Look-ups in named tables: a row name and a column name give one cell, copied from the table.

Tegikeg
|  | Manar | Fod | Zezip | Bul | Penik | Zepemis | Zoroma |
|---|---|---|---|---|---|---|---|
| Ner | -213 | 655 | 1132 | -579 | -1408 | -3610 | -2479 |
| Mamu | -1027 | 655 | -8911 | 6782 | -6792 | 2266 | -8511 |
| Vabuza | 5529 | -4227 | 7029 | 3586 | 3601 | 2266 | -434 |

Manar of Mamu is -1027
Bul of Ner is -579
Zoroma of Ner is -2479
Manar of Vabuza is 5529
Zepemis of Ner is -3610
Bul of Mamu is 6782
Zezip of Mamu is -8911
Zoroma of Mamu is -8511
Penik of Vabuza is 3601
Manar of Ner is -213
Zepemis of Vabuza is 2266
Penik of Ner is -1408
Zoroma of Vabuza is -434
Fod of Mamu is 655
Bul of Vabuza is 3586
Zepemis of Mamu is 2266
Penik of Mamu is -6792

Kap
         Reramoz   Toma  Vunuleb  Futiza  Gebefo  Ronuk  Rilegul  Nukoped
Gavef       7.58  -4.06     3.29   -3.51    4.69  -5.88    -1.61     2.40
Pumebal    -0.81  -5.90     3.78    3.10    0.15  -3.59     2.68     3.02
Givef      -7.84   2.03     1.68    2.06   -2.66  -2.42    -1.52     0.14
Gorez       0.36  -3.70     3.20   -3.92   -2.23   3.89    -0.74     8.02
Vuzeni     -1.54  -7.98     4.34    1.22   -3.87   4.56    -3.01     2.40

What is the Vunuleb of Givef in Kap?
1.68
What is the Gebefo of Gavef in Kap?
4.69
What is the Toma of Vuzeni in Kap?
-7.98
What is the Rilegul of Gorez in Kap?
-0.74
What is the Ronuk of Gorez in Kap?
3.89
What is the Futiza of Givef in Kap?
2.06
What is the Vunuleb of Gorez in Kap?
3.20
What is the Futiza of Gorez in Kap?
-3.92
What is the Nukoped of Gorez in Kap?
8.02
What is the Nukoped of Pumebal in Kap?
3.02
What is the Ronuk of Gavef in Kap?
-5.88
What is the Vunuleb of Vuzeni in Kap?
4.34
What is the Gebefo of Vuzeni in Kap?
-3.87
What is the Ronuk of Pumebal in Kap?
-3.59
What is the Reramoz of Vuzeni in Kap?
-1.54
What is the Rilegul of Pumebal in Kap?
2.68
What is the Nukoped of Vuzeni in Kap?
2.40
Which row has the largest Ronuk? Vuzeni

Topo
columns: Loz, Perel, Mogoram, Tidomi, Mes, Kiruda, Suzurog, Gagu
Vakudi: [3.7, 7.8, 5.4, 4.9, 5.3, 6.2, 2.4, 1.7]
Dugag: [5.3, 4.6, 2.4, 4.7, 6.8, 6.6, 4.0, 4.5]
Finusof: [4.4, 6.0, 3.0, 3.1, 5.3, 6.7, 4.8, 3.8]
Seg: [5.7, 5.2, 4.7, 6.5, 4.7, 2.8, 3.2, 5.9]
Dufevi: [3.6, 6.3, 5.2, 3.7, 2.2, 6.1, 6.4, 4.7]
Tevud: [5.3, 5.1, 5.1, 6.5, 4.3, 2.8, 3.6, 6.1]
Kase: [4.1, 6.5, 4.0, 2.7, 4.4, 7.4, 5.5, 3.5]

What is the Mes of Tevud in Topo? 4.3
What is the Mes of Dugag in Topo? 6.8
What is the Loz of Vakudi in Topo? 3.7
What is the Perel of Kase in Topo? 6.5
What is the Tidomi of Kase in Topo? 2.7
What is the Loz of Kase in Topo? 4.1
What is the Suzurog of Dufevi in Topo? 6.4
What is the Kiruda of Tevud in Topo? 2.8
What is the Gagu of Dufevi in Topo? 4.7
What is the Loz of Tevud in Topo? 5.3
What is the Perel of Dufevi in Topo? 6.3
What is the Mogoram of Kase in Topo? 4.0
What is the Kiruda of Kase in Topo? 7.4
What is the Gagu of Tevud in Topo? 6.1
What is the Suzurog of Finusof in Topo? 4.8
What is the Kiruda of Finusof in Topo? 6.7
What is the Mogoram of Dugag in Topo? 2.4
What is the Tidomi of Dufevi in Topo? 3.7
What is the Mogoram of Dufevi in Topo? 5.2
What is the Loz of Finusof in Topo? 4.4
Row with the largest Gagu: Tevud

Fud =
|  | Kolune | Zasaba | Doz | Lur | Dufe | Zisuv | Tise |
|---|---|---|---|---|---|---|---|
| Dupibon | 100 | 168 | 135 | 204 | 143 | 171 | 162 |
| Bavupu | 180 | 86 | 132 | 86 | 169 | 99 | 160 |
| Kop | 123 | 113 | 93 | 144 | 185 | 67 | 89 |
| Zivuzav | 124 | 104 | 81 | 122 | 165 | 75 | 117 |
| Toleb | 154 | 163 | 173 | 160 | 122 | 152 | 144 |
| Dap | 163 | 83 | 145 | 59 | 160 | 113 | 177 |
| Zuli | 126 | 102 | 134 | 100 | 176 | 116 | 159 |
| Maligep | 110 | 166 | 169 | 186 | 121 | 214 | 170 |
| Roramid | 77 | 142 | 131 | 158 | 117 | 153 | 142 |
| Nosop | 189 | 120 | 182 | 120 | 107 | 84 | 131 |
| Ramup | 111 | 193 | 139 | 181 | 112 | 171 | 138 |
| Tirepi | 201 | 122 | 122 | 109 | 153 | 170 | 121 |

Zuli, Dufe -> 176
Maligep, Dufe -> 121
Bavupu, Doz -> 132
Tirepi, Dufe -> 153
Ramup, Dufe -> 112
Nosop, Doz -> 182
Zuli, Tise -> 159
Bavupu, Lur -> 86
Dupibon, Zisuv -> 171
Nosop, Lur -> 120
Nosop, Zasaba -> 120
Ramup, Lur -> 181
Row with the largest Dufe: Kop

Table Gur
|  | Veb | Gasarom | Ralako | Mufif | Vati | Lesiv | Pak | Sorubon | Rutudi | Rute |
|---|---|---|---|---|---|---|---|---|---|---|
| Pizufim | 46 | 17 | 22 | 41 | 44 | 46 | 19 | 48 | 52 | 38 |
| Kolovov | 70 | 41 | 35 | 36 | 66 | 49 | 17 | 26 | 19 | 58 |
| Gogoza | 48 | 12 | 9 | 55 | 50 | 57 | 23 | 45 | 39 | 60 |
| Fona | 34 | 51 | 47 | 54 | 25 | 30 | 36 | 28 | 57 | 61 |
| Zizoteg | 4 | 31 | 42 | 42 | 15 | 20 | 21 | 24 | 55 | 50 |
| Nusanum | 29 | 58 | 65 | 32 | 28 | 26 | 45 | 33 | 44 | 39 |
| Dut | 58 | 33 | 47 | 79 | 63 | 66 | 54 | 66 | 20 | 46 |

Ralako of Pizufim is 22
Sorubon of Kolovov is 26
Rute of Kolovov is 58
Lesiv of Zizoteg is 20
Sorubon of Pizufim is 48
Rute of Fona is 61
Mufif of Pizufim is 41
Veb of Pizufim is 46
Rute of Dut is 46
Lesiv of Pizufim is 46
Vati of Fona is 25
Veb of Gogoza is 48
Ralako of Nusanum is 65
Rute of Gogoza is 60
Rute of Zizoteg is 50

Gazovuv =
	Tezub	Numipa	Tidapeb	Fuf	Dut	Fotule	Tun
Fuvad	47324	58262	31626	27720	66318	52926	47151
Nazos	47026	44266	63807	52278	32036	59476	60775
Sog	47573	30270	40821	70697	43464	39827	51692
Maz	47275	58262	54613	64557	43464	13628	47151
Vud	47424	72258	54613	76836	14895	72575	65317
Mikabo	47126	34936	50015	64557	43464	39827	42609
Gitonav	47126	48932	50015	9302	77745	39827	28984
Bepusuf	47175	72258	17834	70697	43464	59476	83483
Nul	47275	34936	63807	39999	32036	92224	74400
Buz	47175	76923	77599	33860	77745	26727	56234
Duveguv	47424	62927	63807	52278	37750	66026	47151
Zakigus	47076	58262	45418	39999	49177	59476	51692

What is the Fotule of Bepusuf in Gazovuv? 59476
What is the Fotule of Duveguv in Gazovuv? 66026
What is the Tidapeb of Nul in Gazovuv? 63807
What is the Fuf of Vud in Gazovuv? 76836
What is the Fotule of Gitonav in Gazovuv? 39827
What is the Dut of Gitonav in Gazovuv? 77745
What is the Fuf of Nazos in Gazovuv? 52278
What is the Fuf of Maz in Gazovuv? 64557
What is the Fuf of Fuvad in Gazovuv? 27720
What is the Fotule of Sog in Gazovuv? 39827
What is the Tidapeb of Bepusuf in Gazovuv? 17834

Lud =
fields: Depi, Mizur, Muk, Tigenol, Gog, Pakur, Diz
Gor: [137, 187, 175, 189, 181, 174, 168]
Moruru: [111, 166, 74, 163, 117, 102, 124]
Daloko: [154, 180, 166, 191, 186, 168, 165]
Dedom: [60, 235, 148, 187, 146, 161, 157]
Panoda: [128, 166, 74, 172, 127, 102, 124]
Dugo: [120, 194, 184, 187, 176, 174, 168]
Sonog: [60, 228, 157, 185, 146, 168, 161]
Zabi: [163, 159, 83, 189, 146, 108, 135]
Lezal: [77, 221, 166, 183, 156, 174, 165]
Mub: [51, 248, 120, 198, 136, 141, 154]

Daloko, Pakur: 168
Zabi, Muk: 83
Sonog, Tigenol: 185
Zabi, Gog: 146
Moruru, Pakur: 102
Moruru, Tigenol: 163
Daloko, Diz: 165
Gor, Muk: 175
Dugo, Muk: 184
Gor, Diz: 168
Lezal, Diz: 165
Moruru, Muk: 74
Lezal, Tigenol: 183
Zabi, Depi: 163
Moruru, Diz: 124
Panoda, Pakur: 102

Table Butidor
	Burav	Bap	Biki
Giguduf	30	32	207
Vif	50	169	60
Kon	144	94	108
Kized	37	80	80
Bimiv	139	33	96

Burav of Kized: 37
Biki of Bimiv: 96
Burav of Kon: 144
Burav of Vif: 50
Burav of Bimiv: 139
Biki of Giguduf: 207
Bap of Bimiv: 33
Biki of Kized: 80
Bap of Kon: 94
Biki of Vif: 60
Bap of Vif: 169
Bap of Kized: 80
Burav of Giguduf: 30

Mamuso =
columns: Zage, Zoso, Kipag, Lepip, Sir, Kat, Mar, Rekal
Sul: [-140, 325, 400, -9, -148, 113, -88, -507]
Movu: [175, 748, 513, 454, -403, 816, 157, 875]
Divaget: [-274, -744, -812, -807, 848, -573, -205, -864]

Movu, Rekal: 875
Sul, Zoso: 325
Divaget, Zage: -274
Sul, Mar: -88
Movu, Lepip: 454
Divaget, Mar: -205
Divaget, Zoso: -744
Movu, Mar: 157
Movu, Kat: 816
Movu, Zage: 175
Divaget, Rekal: -864
Sul, Kat: 113
Sul, Lepip: -9
Movu, Zoso: 748
Divaget, Lepip: -807
Sul, Zage: -140
Sul, Kipag: 400
Movu, Kipag: 513
Row with the largest Zage: Movu

Rin =
|  | Pagu | Degifi | Runipeb | Paduni | Gomopom | Numu | Duvu | Gire | Vaka |
|---|---|---|---|---|---|---|---|---|---|
| Rad | 25 | 19 | 49 | 11 | 35 | 32 | 40 | 35 | 42 |
| Lerazi | 27 | 46 | 40 | 12 | 45 | 75 | 20 | 39 | 21 |
| Votima | 56 | 24 | 36 | 19 | 20 | 66 | 53 | 49 | 18 |
| Tuk | 19 | 36 | 35 | 68 | 15 | 11 | 36 | 45 | 2 |
| Vus | 8 | 51 | 29 | 40 | 27 | 44 | 2 | 38 | 35 |
| Zeneti | 41 | 44 | 46 | 38 | 45 | 40 | 20 | 21 | 55 |
| Nel | 35 | 44 | 51 | 53 | 51 | 36 | 17 | 26 | 46 |
| Lupuzak | 38 | 38 | 51 | 43 | 40 | 39 | 30 | 29 | 36 |
| Gonevod | 17 | 47 | 63 | 10 | 60 | 56 | 38 | 4 | 29 |
| Robas | 66 | 70 | 32 | 64 | 42 | 67 | 36 | 37 | 25 |
| Kuzuzi | 47 | 56 | 36 | 44 | 43 | 69 | 17 | 32 | 53 |

Pagu of Lupuzak is 38
Numu of Gonevod is 56
Numu of Rad is 32
Gomopom of Lerazi is 45
Gire of Tuk is 45
Degifi of Vus is 51
Duvu of Kuzuzi is 17
Vaka of Kuzuzi is 53
Duvu of Robas is 36
Degifi of Robas is 70
Gomopom of Kuzuzi is 43
Pagu of Rad is 25
Duvu of Vus is 2
Numu of Tuk is 11
Runipeb of Tuk is 35

